0: [102 111 105  91 135 113 173 120 142  86 135 186 103  97  92 161 101 122
 105 126 101 149 102 110]
1: [102  67  92  96  53  46 102 102 139  86 110 103 121 116  77  89  92  93
 102 149 165 110  51 131]
2: [ 81 102 172 112 137 190 181 143 105 124 118 112 114 146 109 113  82 158
  82 139 201  70 231 188]
3: [117 159 179 119 179 188 126 167 144 166 107 118 131 171 164 184 132 178
 145 139 169 102 169 156]
4: [138 161 202 136 137 170 202 242 178 223  97 183 134 150 137 176 124 211
 165 119  96 242 174 158]
5: [115 195 161 143 164 127 151 148 121 143 125 136 124 118 109 123 134 166
  93 122 113 153 109 157]
6: [137 142  83 160  95 147 122 108 108 139 147 116 148 126 127 134 133 125
 115 131 163 192 108 125]
7: [127 155 102 146  92  87  55 100 114 118 164  89 138 144 110 145 185  93
 101 121 133 184  72 110]
8: [ 97 149  80  88 130  92 100  43 180  83  95  82  95 113  66 104 122  66
 183 216  74 108 144  83]
9: [101  58 203 165  72 237 138 189  77 174  99 127  92 156 106 115 139 147
 170 143 168 197 207 139]
10: [106 102 149 104  97 167 243 194 155 191  99 209  90  86 179 172 142 155
 159 128  79 238 174 129]
11: [121 141 108 166 142 113 136 112 134 105 104 123 127 120  90 131 114 112
 173 152  90 125 100 118]
12: [164 174 115 159 215 121 215 126 173 128 167 192 169 161 182 198 129 136
 111 129 167 107 185 103]
13: [ 99 107 139 113  84 150  94 138  97 110 116  92 102 116 123 102 123 133
 143 105 159 100 124 113]
14: [127 205 176 139 203 174 145 165 146 138 154 166 127 153  99 143 145 188
 123 124 139 114 153 153]
15: [156 122 124 144 143  72 148 104 108  94 115 163 141 135 187 135 109 109
 160 138 105  86 125 108]
16: [132 235 176 174 239 159 128 131 147 148 168 155 103 146 145 169 173 208
 104 139  91 151 137 165]
17: [107 151  65 158  73 112  29 123 145 128 171  84 167 140  89 162 154  72
 121 129 179 164 143 134]
18: [110  89 162 101 105 156  86 177 126 170 123 127  84 109  99 115 141 134
 147 134 143 165 142 140]
19: [148 127 116 135  82  56  92  90 126 108 126 119 117 123  99  97 143  82
 161 136  90 102  50 120]
20: [154 173 163 144 239 201 178 138 184 154 185 148 165 167 237 174 147 169
 128 145 148 133 209 189]
21: [130 107 121 124 143  78 171  74 113  85  94 120  97 112 102 103 102  98
 125 154  76 144 108  74]
22: [104 114  91 107 100  89 129 115 108 153 122  98 127 125  97 118 117 108
 162 117 132 141  51 116]
23: [128 136 108 143 114  47 166 116  83 114 124 159 116  80 108 105  85  90
 126 157  97 192  55 119]
24: [144  53 150 122 110 166 101 127  84 161 109 117 108 109  98 152 118 127
 134 143 166 144 129 159]
25: [168 157 117 149 214 201 213 108 203 166 127 199 137 182 165 191  95 213
 150 167  91 114 185 132]
26: [146 155 114 158 196 119 200 132 163 127 140 172 149 149 161 164 117 139
 105 126 162 102 154 114]
27: [ 99 183  99 114 108  67 117  81 107  94 147 155 106 134  77 114 149 138
 106 115  81 107  81  90]
28: [115  66 152 106 134 126 114 117 104 117 126 125 128 140  99 114 122 127
 108 150 126  84 158 149]
29: [132 146 150 229 123 198  62 174 215 115 184 121 154 151 134 199 128 104
 138 155 204  99 133 159]
30: [109 204 133 151 154 104 159 114 150 125 102 139 109 101 137 145 138 147
  91 148  66 130  85 138]
31: [ 97 185 109 121  91  64  73  61 101  87 164 153 108 148  71 110 162 151
 123 108  83  96  81  71]
32: [129  95  94 149  95  83 135  90 115  93 101  94 110 110  99  99 104 102
 174 145  94 134  85  82]
33: [137 186 142 134 224 160 199 133 181 147 164 167 155 144 196 128 124 192
 113 160 114  89 164 147]
34: [107 125 197 176  85 198 152 155 110 126 102 157 129 176 109 140 119  99
 108 136 190  89 162 148]
35: [115 163 156 144 144 135 149 139 171 175 112 129 117 102 103 157 123 145
 168 185 122 138 131 123]
36: [110 140 147 164 167 131 166 136 133 139 128 157 156 150 142 125 119 110
 120 150 117  72 141 171]
37: [113 158 137 158 132 153 126 110  93 117 134 102 124 141 107 138 111 102
 123 145 160  95 166 141]
38: [145  60 109  82  92  70 201 142 114 149 104 112 104 162 172 115  83  98
 125  97 125 137 153  85]
39: [126 110 115  96  84 119  56 120 146 125 128 128 121 127  96 102 144  99
 131 134 143  97  80 120]
40: [172 124  98  77 105 180  60 112  94 141 125  96 122 130 169 142 119 137
 170 124 212 111 127 157]
41: [145 174  94  88 111 174  48 108  89 162 157  64 103 138 127 134 154 135
 185  80 184 110 128 139]

[114  35 154 109 111 146  87 116  86 128 103 113 114 135  82  96 124 103
 124 158 143  71 170 173] 28 24
[103  66 149 143 153 190 132 184 113 136 130  95 147 168 129 187  91 129
  85 138 233 110 213 170] 2 34
[138  75 126 131  68 137 157 106 120 160 136 174 144 112  98 136 122 151
 149 153 139 210  80 105] 6 22
[105 113 116  95 143  96 118 134 140 128 149  90 120 119 147  93 140 109
 122 122  89 185  92 113] 22 11
[149 136 119 126 114 163 121 118 134 160 132  89 134 105 141 127 130 154
 136 131 144 165 127 140] 6 24
[117 136 144 196 108 187  63 167 179 141 171 114 144 148 125 169 144 107
 150 153 186 130 145 133] 29 17
[156 122  95  93  85 165  76 115  83 135 127  84 110 131 152 128 117 132
 166 114 192 107 120 136] 40 41
[160 136 126 157 162  80 150 113 115 100 113 176 139 145 192 143 104 122
 162 148 113  88 130 100] 15 26
[107  86 158 121 136 152  90 118 105 119 104 123 127 143 105 101 118 123
 125 146 120  85 158 154] 28 13
[100 137  76  94 126  96 126 110 104 168 124 116 124 122 105 120 131 100
 191 108 127 121  57 109] 22 11
[159 228 151 181 255 182  98  75 216 132 125 107 103 150 149 148 162 199
 106 180 124 113 213 190] 16 33
[127 121  89 166 108  80 127  92 126  91 104  99 111  89  84  99 117  98
 200 151  79 130  60  79] 32 11
[172 148  94 207 171  47 150  86  93 120 158 124 143 159 159 100 133  82
 161 135 137 169 123  88] 15 11
[167 123 109 140  85  46  79  91 135 109 124 113 119 130 106 101 155  69
 196 139  90 118  54 128] 19 32
[112  83 114 139  89  44 185 130  90 137 150 106 134 120  95  80  73  96
 115 145  94 196  76  88] 23 32
[136 179  76 180 117 166  86 126 110 130 150  92 141 128 143 147 144 123
 110 124 178 183 123 146] 6 17
[127 126 114 156 120 131 118 117 120 108 112 103 122 111 102 126 108 113
 178 144 125 118 104 112] 11 32
[ 92  94 172 117 125 186 148 146 116 134 131 111 115 143 120 121  88 157
 114 153 201  85 187 163] 2 34
[101 133 158 114  80 180  99 149  94 127 116 115 112 118 129 134 138 147
 162 116 160 114 129 128] 13 18
[123 100 126 117  58 120  56 112 133 114 108 143 113 120  85 105 126 111
 127 145 151  77  67 129] 39 13
[144  51  91 110 130 185 111  89 131 133 127  73  85 112 124 124 107 145
 102 140 190 154 191 177] 24 28
[138 141 101 112 139  97 141 107 131 115 133 145 156 133 152 166 147 115
 151 120 130 115 139 112] 15 11
[106 155 137 147 132  97 154 114 146 120 101 135 114 125 119 123 133 130
  93 147  94 116  97 129] 30 11
[116 182 183 122 190 182 130 165 148 189  77 128 106 170 173 177 139 208
 158 142 141 101 160 155] 3 14
[127  83 141 112 127 115  92 107 104 119 113 120 117 139  86 106 134 112
 119 148 118  83 157 179] 28 37
[151 143 154 181 178 138 185 147 155 119 117 146 124 135 183 131 122 134
 128 157 118  78 159 175] 36 26
[168  50 152 106  82 146  92 122  68 175  68 117  92  94 103 137 123 130
 160 147 145 130  98 146] 24 18
[113 109 145 123 116 137  68 121 132 119 108 107 122 124 150 100 107 132
 143 143 172 120 129 123] 13 39
[156 115 115 128  71  77  69 103 136 114 125 124 118 130 100 103 149  80
 177 138 110 101  62 129] 19 39
[173 187 126 176 237 154 230 140 185 141 176 203 163 170 189 205 118 156
 106 133 189 106 208 107] 12 26
[203  85  86 168 103  38 183 103 139  88 144 152 168 167 135 201 147 100
 139 106 129 163 140  83] 15 26
[128 130 104  82 110 106 107  69 114 114 137 109 122  98 121 105  68  93
 140 135 131 155  42 158] 22 19
[127  82 108 108 122 180  99 126  83 191  96  91 117 143 108 149 127 154
 184 111 159 137 151 126] 24 18
[171 142 159 124 227 224 181 124 197 161 186 138 149 168 255 182 151 176
 139 133 133 148 207 182] 20 33
[100 129  75  96 131 114 171 120  80 116  80 147 121 143 106 105  88  69
 134  90 148  94 109 113] 22 11
[104 113 121 104 141  94 157 106 120 126 138 101 145 145 121 104  93  71
  97 134 165 130  88 116] 22 28
[ 99 150 155 173 131 195 135 138  88 129 143  96 135 136 111 141 109 115
  94 141 201 108 178 160] 37 34
[126 131 173 177 144 218  68 155 149 116 203 130 163 171 146 149 114 109
 129 142 219 155 142 171] 29 37
[120 210 153 176 165 105 148 138 131 147 140 154 125 120 100 129 155 167
  81 137  83 165 108 155] 5 30
[116 117 144 124  86 165 102 165 125 171 138 128  99 116  93 128 138 149
 136 131 143 188 138 157] 18 24
[101 119 153  98  73 193 106 142  84 118 119  90 100 131 135 111 127 156
 150  97 182  94 148 113] 13 40
[166 132  60  75 118 120  60 117 143 140  97  81 104 135 123 151  93  97
 166 121 225 126 144 138] 40 41
[147 130 115 160 145  95 165 114 114 110 115 163 135 131 171 115 113 116
 143 131 109  86 126  99] 15 36
